Each path below is one point turned by a fixed rotation once a step. After each direction that follows a path, write how fast that rotation turns it, in degrees each step (0 if it stays still).
Each turn is a multiple of 5 degrees from 10 to 175, or 0.
Each row of a path follows its step; steps can be skipped.
path 1
step 1: [ 35 -37  14 -61  -4 -11 -23  31  43 -30  -4  13 -39  31  18  -6   5  43
 -33 -43  13  24  17  -3  25 -12 -16  26 -11 -27 -15  60  44 -31 -20  13
 -26 -12   1  -9  32  -4  12  29  24 -33 -24  43  20  34 -15  -4  13 -29
 -16   5 -24 -29   0  12  21 -41  33  36  32 -27 -14  -2 -35]
step 2: [ 26  28  39  14 -13  11 -13 -18  16  27   3  -6   0  28 -25  13  16  46
   2 -46  34  49  11 -33 -13   8 -38 -20  63 -19 -21  -3 -27  25 -49  48
 -40 -21  -9 -28  17 -10 -20  54 -43   8 -22   6   4 -42 -37   1 -17   5
 -21  26   5  -4  22 -22 -40 -17  -9 -25  -6 -35  -7 -30  12]
step 4: [ -2  30  20 -22  49  -6  13 -20  -9 -17  33  34  -1 -67 -42  16 -11  -6
  25  -3 -48  14  41  31  13  16  -3  -6 -32 -35  54  44 -37 -16  17 -33
   3  58  -4 -48   4 -34   2  -4   2  28 -17  25   1  11  23  26 -20  25
  17   8 -46  -6  -3 -15   9  -4 -30  -4  43 -19  -2 -25 -34]
step 5: [-25  31 -26 -30  13   0 -35 -16 -11 -33   4   3  19 -25 -47 -24 -36   9
 -13   5 -30  -3 -21  24  37 -34 -28  -8  13  10 -20 -50 -19 -14 -20 -17
  11  -4 -71  15 -22 -31  24  -9  -1  22 -32 -13   2 -27  10   5 -24  -4
  78 -13   1  -2  15 -75  -6  -1  31 -35 -13 -31  33  24  20]
step 7: [ 24   7 -13  -9  -2  11 -31  19  20   0  13 -44  -5  -3  -6 -28  19  50
   7   5 -26 -29   2  10  41  38  18  28  20 -15   3  -5 -12  18 -15 -72
  -1 -10 -32 -50 -18  44 -15  -1 -22 -66  25  44  13  15  -1   5   1   6
 -32   0   6 -12 -20  56 -90   4  21  -1   5  11   4 -21 -28]
step 8: [ -3 -12 -69  51 -35  39  32 -14   8  29   4 -18 -42  -3  18  16  -6  36
 -53  32 -37   9  -7 -80  17 -10 -13  63  -8  -6   5 -11 -12 -10   6  10
 -37 -11 -19  17 -23 -21 -18  12  -9 -27  25  52  24 -13 -40   7  14   4
  -3   8  17  24  19   4  -5  23  -5 -21   9 -47  11  24   6]
step 9: [ -3 -12   9  -8  -4 -68  40  -9  -7 -21  16  60 -21  25  46 -47  -2  45
 -70   7 -28  10  39  -5 -12  13 -24 -19   8 -27  37  11  -8  26  31  45
 -37 -20  21  15   8   8  -5  26  15  -4   1  25 -35  38   0   7  15  -7
  22  13  -7   8  33  45  19 -28  18  11   8 -31 -26  25 -28]
step 11: [  2 -17  -6   3  48 -11  -8 -71 -19   8 -10  14   1   4   4  19  17 -21
  17   0  -7 -12 -38  23  -7 -22  10 -16  23 -15  35  18 -26 -31 -29  26
  -4  -3  -2  12 -42 -60 -63 -65   7 -28  10 -46  29 -15 -41  -1  22  25
  28  -9 -23   3   1   9  18  -6 -14  35 -48  12  60  20  29]
step 12: [-38  14  50 -32 -24   1 -23  51   3  -9 -37  20 -16 -11 -26   9 -25 -31
  27   8 -38 -20   2  44  -4  25 -10 -15 -22 -38 -10  49   7   4   2 -19
  -9  73  26  -9 -19 -31  -9 -32 -10 -34 -10  21 -45  29 -32  18  15  56
  38  24 -16 -45  -3  -2  -4   3  -9  23  20   9  32  40 -16]
[ -4   7  -1   3  -5   1  10  -2  -5   0  -3   9   3  -9   7  -1   3   0
  -2  -2  -2   4   1 -10   2   3   2  -6   5  -1   9   4   1   8   8 -12
 -13  -5  -1  -5   1  -3  -1   2  -2  13  -5  -2   1  -1  -9  -8   0 -18
 -13  14  -4   5  17   1   1  16  11   4   1   1  -4  -5   2]  60
[  6   2   9  -7   7   2  -7  -8   4  -2  -3  -2  -8  -3  -1   5 -15 -16
   5  12 -10   4   0   5   6   1   3  -8  -5   0   4  -2  -9  10  -1   4
  -1 -16  -3   4  -4  -1   3  -9  -4   0  -6  -3   5   1  -1   0 -18   5
   2  -3   1   5  -6   1  15   5  15   5  -4   7  -3   1  -7]  60
[ -1  -2  -2  -5  14   9  -9   7  10   2   5  -2   6  -2   3  -3   0  -1
   0  -1   8   0   4   6  12   6   0   0   4  10  -6   4 -10  -1   6  -4
  -8  -1   3 -13  -6   0   6   3  -2   3  -1  -7  -3   8   0   4  -3  -1
   6  17  -5   4  -6 -21   6   5 -18   0  -5  -5  -9   4   5]  35
[ -2   1  -3  -4  10  -2   4   1   9  -9   2  12  10   3  -7  -1  16  -5
  -7  10  -5   2   6  -7  -2  -5   7  -5  -8  -1   1   2  -2  -8  -4   1
  -3   3  -8  10  -9   8   1   5  -5  -2   4  -8   6   0  12  -1  -2  -6
  10 -11  -6  -1  17 -10   0  -5   0   5   4  14  -8  -3   3]  70
[ -7 -12  -3   4  -4  -3   7  -2   1   1   5  -2   6  -6  -3  -4  -6   1
  -7  -1  -4   4  -4   0   9  -3  10   7   0 -16 -16  -1   4   8   4   8
   6   7  -1  -9  -3  -8   2   4  20   2  -7   1  -1  -6 -10   0  -7  -3
   8  -1  -4  -5   5  -2   5  -1  -1  -3   4   9 -14  11 -14]  90
[ -8  -2   8  -4  -5  23   4  -1   5 -12   1   2   5   3  -6  -8  -6  -1
   0  -6  -6  -5  -1  -5  -4  -2  -9   0  13   5   5   3  -4   0   1  12
 -14   0  10  12  -2  -7   2  -9   8  -4   2   9  -2  -2 -11   3  -5  -2
  10  -6   8  -9   5  -5  -3   1   3  -6  -1  -3  -3  -5  10]  110
path 2
step 0: [-41  18  37 -15  25 -25 -29 -20 -41  14  19 -10  48 -55 -60 -16  37 -27
  33  -9  12 -42  18   6  14  38  -7   2  -8  33 -33  27   1  -2   8 -34
   2 -20  33  10  12 -29   9  -2 -49 -13   3  23 -26  19  37 -35   1 -25
  -4   4  10   8  11  17   5 -29  -2 -72  22  10  17  -9  27]
step 1: [ 10   7   3 -36 -18 -17 -11  19  -4  18  23 -23  21 -42 -26 -21  71 -31
  -4  13  52  32  32 -17 -46  -4 -23   8 -65 -21   4  16 -15  16  45 -26
  -2 -25  41  11  24 -11  -2 -11 -37  -5  -2   8  -3  10 -24 -29 -13 -24
   2  41  -5 -12 -10  19  48  -9   3  53  25  -6  23 -29  21]
step 2: [  3 -30 -50   3  25  13 -12 -19  25   6   5  38  28  -3 -23 -22  14 -41
   1  30  15  11  14  45 -57 -26  14   4 -55 -13  -5  28   6  20  12  22
 -32 -12   7  12 -16  15   7 -31 -36 -17  -1  -9  -9 -53   8  30   6  -8
 -62 -37  35  -1  22  23  70 -26  -6  47  -6 -14 -11 -14 -10]
step 3: [-60 -20 -16  -8  15 -19 -36  -5 -26  13  33 -20  29 -12 -34 -27 -47 -49
 -34  18  10 -29 -16   5 -22  45   0  -6  26  18   6  21   8 -14 -27  12
 -15  28  23   0 -12  24  -2 -27  11 -30  16 -15   2  -5   5  26 -16 -30
 -40 -10  19  45  24  32  10 -37  -8  21  33  36 -45 -51 -28]
step 6: [-38  -1  12 -39  -5 -11  17 -35  -4  10 -29 -43  32 -18 -46  16  -7  -5
 -38  20  28   8  30  10 -32  19  16  15 -13  22  10  46 -36  37 -21 -16
 -14 -18  16  11   3  35 -38 -21  -3 -25  15  24 -21   1  -7 -11  15 -45
 -10 -23  22   4 -27 -24  43 -28 -14  22  77  -5  47  34  13]
step 8: [  3 -10 -29  18 -24 -16 -16  -8 -18  -2  28  -5  32 -61   2  34  16 -19
 -12  30   5 -10  19  -8 -16  19 -31   8 -23   6 -41 -24  37 -13 -12  25
   1  -4  37   2 -13  -5  -1 -39   4  34  24  -4  -5  14  46  15 -54  25
 -27 -32  62  39  22  38  10 -25 -20  20 -28  46  34 -36 -30]
step 9: [-29  -3 -19 -24 -13  27 -51  24  -3  25  -5 -20  56 -16 -19  17  29 -29
  17  41  16  -6  26   7 -32   6 -30 -51  25  55  -8  33  42   4 -38 -10
  21 -19  29  10 -29  -8  16 -32 -14  17   8  32  11  30 -17  43 -13 -10
  -7  -3  -8  12 -16 -63   1 -58 -17  19 -10  21  16 -18  12]
step 11: [-35 -30   7 -26   1 -61  17 -49 -40 -10  21   1   4 -31 -12  16   0 -24
  28   7  13  33  25  44  -1  28 -17  16  -6 -13 -46 -19 -42   4 -24  -4
 -33 -24  22  29 -35   6 -12 -13  11 -28 -40  43 -43 -28 -19  -4 -21   9
 -27 -32 -12  -3  13  13  32  24 -22  41  22 -10  47 -23 -30]
step 12: [ 20 -39 -20 -12   1   3 -41  -8 -22  30  -7 -33  18  -2 -18  68   2 -12
  52  11  -4  27  15  15  11  28   7  13 -14  53  -6   4 -21  34 -21   2
 -18 -17  32  -6  12   2   7 -13 -17 -60  13 -12  24  53 -10  -7  24  12
 -20 -45  -9  35  27  23  45   7 -40  54  31  24  -4 -35  -6]
[ -1  -7  -3   0   9 -11   6 -16   4   7   7  -1   0  -1  -6   2  -4 -11
  -1   0  -8 -12  -7 -12   8  -1  -4  -6   0  -3  -2 -15  -8   3   3  10
  -4  -4   3  -5   6   5  -9   1   3 -12  -1   7   8 -14   5   7  -3  -2
  -3  -7  -8   5  -4   1 -14   2  -4  -6   5  -2  -4  -2 -11]  90
[ 12  13  -2  -4 -11   8  -8  -5   2   2   0   5   3 -10  14   2  13   7
   1   1   1  -2  -1  -4   0   1   3   1  -8   9  10  -3  -5  12  -3   7
   0 -14   6  -8  -5  -2   4   1  -7  -4   1   9  16  -2  -3  -7  -5  -6
   5   4   2  -8  14  -3  -7   0  -9   2  -4   6   0  -8  -2]  95
[  7  11   2  -6   6   7   8  -5  -2 -10  -8   1   4  -4  -4  -1   1   6
   0  -8  -1   6  10  11  -2  -6 -12  -4  -2  -9  -2 -11  12  10  -6  -3
 -14  -4  -6  -3  -6  11   5 -10  -3  -8  -3   4  -5  -4   6  12  -3   1
  -3   1   2   0   4   0  -5  -4  11  -7   9   8   9  11   0]  160
[ -1  -3  -4  17  -1   2  -2 -14  -4  -1  -5 -10  -4  -2   6  -1   4  -4
   3  -3   2   4  -5   8 -12  -3   5   1 -12  -8  -3  -4  -5   7   6   4
  -3   5  -4   5   6   5 -14  -4  -2 -15   3  -8  10   4  -5  -8  11  12
   4   7  -1   2   2   4  18  -5  -2   2   1   4   8   2  -7]  70
[ -1  10  21   7   4   4   0  -5   0   4  -5  -4   1  -2  -3 -22   4   0
   7  -5  11   9  -4  -5   8   7  -4   5   1   4  17   0  -3  -1   5   0
  -3  -4   5   4   6   9   5  13   9   2   6  -7   1   1  -3   9  -6   0
   1  -7  -9  11  -5   0   2 -10  -1  -1  -2   5   2  -1   0]  115
[ -7   7  -2   2   8 -14  -1   3  -4  -7  -9   7   1  -8  -2  -7  -1   7
   1  -1  -6  -4  -4  -4  -3  20   2   9  -9  -4  -8   5  -4   8  -8   8
  -4   8   8   8   6  -3   6  -2   4   0   2  -9   4   3   0  -3  -2  -4
  -7   2  15  -2   3   5 -10   0   7 -11 -14  -3  -1   7 -10]  140
